Each row has a name. Each question is about the rows just above it. Places in a row count from 1.

[114  81 124 157 114 122 124 114 150  95 191 137 124]  Q_373
[ 86  81 124 157 114 122 159 121 146 111 180 127 137]  Q_43
[ 62 139 104 178 100 134 120 133 140 133 176 143 107]  Q_308
Places of [114] in row Q_373:  1 5 8
Places of [124] in row Q_373:  3 7 13

[ 70  70 108 133 108  70]  Q_43
[179 179 122 125 179 179]  Q_431
[ 75 109 100 128 109  75]  Q_676
[163 163  56 115  91 163]  Q_489
[ 99 207 110 101 101  99]  Q_104
Places of [163] in row Q_489:  1 2 6
Places of [122] in row Q_431:  3
Places of [100] in row Q_676:  3
Places of [179] in row Q_431:  1 2 5 6
At which places does Q_43 hold [108]?  3 5
Every place of [101] in Q_104:  4 5

[ 91 139 111 182 106 187  95  98 140  82 130  84  68 144 155 191  67 178
  97 106 177 152 162  50 123  90  90  61 113 184 128 136 160 170  67 189
 206  83  95 187 135 154 205 181 116 160] = Q_867
[110 125 108  91 145 126 153 176 106  74  81 135 195 120  99 146  85  85
 150 133 107  85  95 139 184 152 139 108 123 164 139 148  67  85 161 132
 129 157 152 172  55 157 140  51 185 163] = Q_676
[ 98 175 193 130 129 102 163  97  97 103  66 202 132 109 160  72 109  55
 126  90 164 191  64 122  78 204 131 192  54 201  69  60 154  79  93 137
  92 118  70  95  65 173 169 111  90  64] = Q_43
[ 98 175 193 130 129 102 163  97  97 103  66 202 132 109 160  72 109  55
 126  90 164 191  64 122  78 204 131 192  54 201  69  60 154  79  93 154
 161 156 135 148 194  90 137 149  80 128] = Q_308
Places of [139] in row Q_676:  24 27 31
Places of [85] in row Q_676:  17 18 22 34

[129 203 129 128 129 138 128] : Q_701
[128 112 128 128 112  95 112] : Q_308
[136 203 133 128 144 138 124] : Q_104
[136 151 133 128 127 138 130] : Q_867
Every place of [128] in Q_701:  4 7
Every place of [128] in Q_308:  1 3 4
Every place of [112] in Q_308:  2 5 7
At which places does Q_701 hold [138]?  6

